First come named turns, each shown by rows before and after it. For each pair of rows after them, which turns, in which order, take the first row to the second? The first pair is done for you.
turn z595:
[ 1 -6  1 16 13  1 -4 -5  7  5 -6 -7 -1  0 10  2  6 -7  4  1 10  0 -9  8
 10  4  5]  ->  [-1 -7  4 15 12  3 -6 -4 10  4 -6 -9  1 -2  7  1  1 -6  7  2  7 -2 -8 11
 10  6  2]
[ 3  1  3 -1  1 -8  7 -4 -6 -4  0  1 -4  1  3  8  3 -2 -3 -2  1  3  0  0
 -3 -3  0]  ->  [ 3  0  8 -2  2 -6  6 -3 -3 -4 -2 -2 -1 -1 -2  6 -5  2  0 -1  1 -2  1  3
 -3  0 -6]
[-11   5  -7  -1   4   2   3  -8   4  16   2   3  -5   2  -5  -8   2  10
  -7   5  13   0  11   2   3   0  -4]  ->  [-19   5  -1  -2  -2   7  -4  -3  10   7   2   3  -5  -3  -8  -7  -2   5
   3  13  -2   3   9   7  -1   8  -2]
turn z60:
[ 10   0  -1   8  -8  -8   2   4 -13 -12   4   8  -5   6  12   1   7 -12
  -6  -1  -9   8  -2  -3 -10  -2  16]  ->  [ 13  -2  -2  12  -2  -2  -3   7 -11 -11   2   6  -3   7  14   0  11 -12
  -4   1  -4   7  -2   0  -5  -3  20]
[ -3  13  -8  -3  -7 -12  -1   3   0 -10   6   2   1  -2 -10  -3  -5  -4
 -11   2  -3   4   1  -1  -1  -1   9]  ->  [ -4  13 -10  -1  -5  -7  -6   5   1 -10   6   2   1  -2  -8  -3   1  -5
 -10   5  -2   5   1   1   1  -2  13]
[  0   9   1  11  -8  -2  -1   5  -6  11   2  -6  -1  -6  -6  -1  -3   6
  -6  -3   8  -3  -3   6   1  -3 -16]  ->  [ -2  11   1   8 -12  -5   1   4  -7  11   4  -5  -3  -7  -6   0  -4   5
  -7  -4   4  -2  -4   4  -1  -2 -15]
[ 1  6 -5  4  5  2 -4 -2 -2 -8  1  0 -2 -2 -1 -5 12  6 -2 -5  7  8 -7  6
 -4  4 10]  ->  [ 4  4 -3  6  9  3 -2 -1 -2 -8  0 -1  1 -2 -2 -6 10  8 -3 -6 11  5 -6  8
 -3  3  7]
turn z367:
[ -5   2 -10  -4  -6   0   7 -10  -6   3  -1   0  -4   7   2  -1  -1   2
  -9  -2   3   2   6  -5   2 -11  -6]  ->  [-10   4 -14  -2  -4   7  -4  -7  -1   4   0  -1  -6   7   4   1   4   3
  -3   4  -1   5   6  -2   5  -8   2]
[ -1   3  -9   7   2  -9  -3  -1  -1   8   1   8   7   8  11   3  -5  -2
   7  11   2   6   0  -1 -11   2  10]  ->  [  1   0  -5   9   2  -8  -2   1  -2   3  -1   9   9   7  11   3  -4  -6
   8  11  -1   6  -2  -1 -13   2   9]
[-2  1 -1  0 -4 -8  4 -7 -4  4 -2  4 -3 -2  0  0  1 -2 -7 -2  2  3 -1 -9
 -2 -1  2]  ->  [-6  2 -5 -1 -3 -5 -3 -6 -2  6 -1  4 -5 -2  0  0  4  0 -4  2  1  5  0 -8
  1  0  7]
Then:
(two turns a pair)
[ -5   0  -6  -4   3 -12  13 -14   3  -2  10   3 -10   8  -7   5   2  -1
  -8  -4   3  -1   8  -7  -3 -13 -13]  ->  [-11   2 -14   0   9   0  -5 -10  10   5  12  -1 -13  10  -4   5  12   4
   0   6   4   3  10   0   5 -10  -1]	z367, z60
[ 0 -4  4  2  8  0  3 -2  4  4 -7 -5  3  0 -1 -4  2  3  1 -4  4  0  0  4
  9  2 -5]  ->  [ 0 -3 -2  4  7 -1  2 -2  0  3 -5 -1 -1  4  5 -1 11 -1 -3 -4  3  4 -2  0
  9 -1  1]	z595, z595
[ 4 -1  5  0 -3 -5  8 -8  0 -4 -3  2  2 -2 -1 -1 -6 -2 -5 -4 -2 -3 -3 -2
 -4  0 -8]  ->  [ -2   0   1   2  -7  -2   1  -5   0  -9   0   5  -1  -2   3   1   2  -7
  -1   2 -10   3  -4  -2  -5   2   1]	z595, z60
[  2   1  -1   3   2  -3   8   5  -7   4  -6  -3   3   4   0  -2 -11  -1
  -3   5   2  -1   0   1   2  11  -4]  ->  [-5  3 -6  2 -2 -1  1  6 -6  3 -3 -2 -2  4  3  0 -6 -2  0 10 -5  4  0  1
  2 14  3]	z367, z595
[  0  -3  -2  -5  -5   7   5  -7   6  11  -1   9  -2   3  -3  -8  -6  -4
   1  -2 -13  -5   4  -1   4   9  -3]  ->  [  0  -2  -6  -1  -6   8   3  -6   4   8  -1  12  -4   4   3  -6   3  -9
   1  -1 -14   0   2  -2   4   8   4]	z595, z367
[ -4 -13  -4  -2   0   1   4   0  -8   3   6  -2   9  -6  -1  -3 -10  -1
  -1  -7  -7 -13   2   1 -11  -1  -8]  ->  [-11  -9 -10  -5  -4   0   0  -3  -8   7  10   0   4  -5   1  -1  -7   1
  -1  -4 -12  -9   3   0 -10   1  -2]	z60, z367
[ 2  3  2 10  5  3  0  2  5  1 -7 -3  5  0  3 -1 -4 -2  1  3  1 -1 -1  6
 -1  2 -1]  ->  [ 5  3 -1 11  8  1  1 -1  3  3 -7 -2  5  3  5 -1 -1 -2 -2  1  5 -1 -2  4
  0  0  0]	z595, z595
[-3  6 -5 -8 -9 -6  1 -6 -6  2  5  2 -9  3 -2  0  0  0 -4 -4  0  5  3 -4
  1 -3  0]  ->  [-4  4 -5 -1 -7  2 -7  0 -2 -5  3  2 -8  2  2  0  9 -5  2  1 -3  8  0  0
  1 -2  8]	z60, z367
[  0  -7   6  -4   5   3  -7   0  -2   8  -2 -10   2  -1  -3  -7 -10   9
   2  10   6   3   3  13  -4   9 -10]  ->  [ -4  -6   6  -6   1   1  -8   0  -1   6  -1  -9   0  -2  -4  -6 -11   9
   3  11   2   5   3  13  -5  10 -10]	z60, z367
[-2  2 -8  2  0  0 -1 -2 -3  5  1  2 -6  3  2  2  6  0 -2 -5  1  5  3 -5
  2 -2  7]  ->  [ -2   2   0  -4   0  -1   3  -2   1   7   0  -2  -3   0  -7  -1 -10   7
   1  -5   0  -2   5  -1   1   2  -5]	z595, z60
[ 12  -2   1   1   6  -3  12  -8  -3   4  -8   2   0   3  -3  -3  -8   7
 -12 -10  12  -8   4  -4  -2  -9 -12]  ->  [ -5   1   9  -5 -11  -2   5  -4   2  -9  -3   4  -4  -4  -6   1 -16   0
  -1   0 -18  -2   2  -1 -12   4 -10]	z60, z595
[-2  0  1 -2  2  5 -8  5  5  2 -1 -4  1 -1 -2 -1 -1  2  6  4  0 -2  3  6
  2  2  1]  ->  [ 3 -1  1  4  1  4 -3  5 -1 -5 -2  0  1  0  5  1  8 -7  2  0  0  1 -1  1
 -1 -2  5]	z595, z367
[ 2  4 -2  3  0  0  1  3  1  1  3  2  3  0  5  1  7 -1  1  3  2  3 -2 -4
 -3 -3  2]  ->  [ 3  4 -1  2 -1 -2  4  1 -1  1  2  2  4  1  4  1  5  0 -1  1  3  2 -2 -5
 -3 -4 -1]	z367, z367
[  9  -7   1   7   7   2   0   4   3  -7 -13  -1  14  -4   1   0  -1  -6
  -1  -1  10  -2  -1   2   3  -4  -2]  ->  [  4  -2  -5  -6   3  -7   5  -5  -1   7  -7  -1   9  -2  -3   0 -11   4
  -8  -5  12  -4   4  -3   4  -4  -8]	z60, z367
[-6 -5  4  3  3  6  1 -1  2 -4  4 -1 -1 -6  6 -6  4 -2  6  2 -3  1  4  7
 -5  4 10]  ->  [-2 -7  7  4  7  6  5  0  4 -3  1 -3  2 -7  3 -8  0 -1  6  0  2 -3  5  9
 -4  3  5]	z60, z60
[ -2   4  -6 -11  -3  -4   8  -8  -1   9   0   2  -2   1  -6   2  -1   4
  -7  -3   5  -3   2  -7  -2   1  -2]  ->  [-6  2 -3  0 -3  9 -8  3  8 -2 -3  1 -1 -2 -2  3 10 -4  5  8 -6  2 -3  1
 -1  6 10]	z367, z367
[ 3  7 -2 -7  4 -3 -1 -2  6  9 -2 -2  0  0 -3 -4 -4  7 -2  0  7 -4  5  1
  6  0 -6]  ->  [ -2   8  -7  -2   2   3 -11   2   7   5  -1   1  -2   0   3  -2   7   1
   3   6   0   3   3   3   6   2   5]	z367, z595
[ -5  -1   6  -9  -9 -10   8  -4   1   7   7  -2   1   0  -4   2 -14   9
  -3  -1  -1  -3   1  -6   3  -2  -4]  ->  [-11   1   4  -5 -15  -6   0   0   2  -1   9   2  -3  -1   1   5  -6   1
   1   6 -13   5  -2  -6   0   1   6]	z595, z367
[-3 -1  2  1  6 11 -7  3  3  0 -1 -2  3 -3 -5  4 -6  1 12 10 -2  2 -5  6
  5  4  0]  ->  [  5  -4   7  -1   5   1   9  -1  -3  -2  -2   0   6  -2  -8   3 -14   0
   4   0   3  -3  -4   1   1   0 -11]	z367, z367
[  0  -6  10  10   1  -2   5   7   8 -17  -9   7   3  -1   8  -7   8  -8
   6  -9   6  -1   4   2  -7   1  -9]  ->  [ -5  -1   2  -2  -5 -15  13  -3   1  -7  -2  10  -4   3   6  -5   1  -2
  -4 -15   6  -2   7  -6  -8   0 -14]	z367, z60
[ 15  -7  -2  10  -9  -3   8  -6  -3  -4  -8   1  -4   0   0  -1  -1 -11
  -2 -10  -5  -3  -3  -2  -5   1   6]  ->  [ 12  -6   0   6 -12  -4   8  -7  -2  -4  -7   1  -4  -1  -3  -1  -7  -9
  -1 -10  -8  -4  -2  -1  -6   3   3]	z595, z60
[ -4   1  -1   8  -8  -4   1   1  -6  -3   1   6  -3  -2   5   5   6  -9
   0   2 -12   4  -2  -4  -4  -1   5]  ->  [  3   1  -1   2  -3 -10  12  -5  -9   7   1   3  -1   1  -1   2  -3   1
  -7  -6   1  -3   1  -7  -2  -6  -6]	z595, z60
[ -3   5  -1  -6 -10 -11  11  -7  -5   7   5   2  -2   0  -8   0  -7   5
  -2  -7  -3   6   2  -5 -14  -1 -10]  ->  [-11   7  -5  -7 -12  -5   1  -5   0   7   7   1  -5  -1  -7   1  -3   6
   5   0 -10  10   2  -2 -12   4  -3]	z595, z367
[ 2  6  5 -3 -3 -5 11 -3 -2  1  3 -5  2 -2 -3 -3 -6 -2 -2 -4 -3 -5  5 -2
 -6 -4 -5]  ->  [ 0  8  1 -5 -5 -7  9 -4 -3  2  5 -3 -1 -1 -1 -2 -4 -2 -2 -3 -5 -2  5 -5
 -6 -4 -1]	z60, z595
[-5  1  5  3  6 10 -5  5  6  5  1 -2  3 -2 -1 -2  5 -2  6  2 -5 -1 -3 -1
 -2  3  4]  ->  [-2 -1  9  3  7  7  0  4  5  5 -1 -3  6 -2 -5 -4 -2  0  5 -1 -2 -5 -3 -1
 -3  1 -3]	z60, z60
[  4   2   9  -1   4  -5  -1   1   3  12  -4  -3   5   3 -13  -1  -9  11
  13  -1   6   4   4   1   3   7  -8]  ->  [  2   2  10   6  -6  -6   1   5  -3  -6  -3   5   2   2  -4   3   5  -8
  14   0 -10  13  -4  -4  -8   6   2]	z595, z367
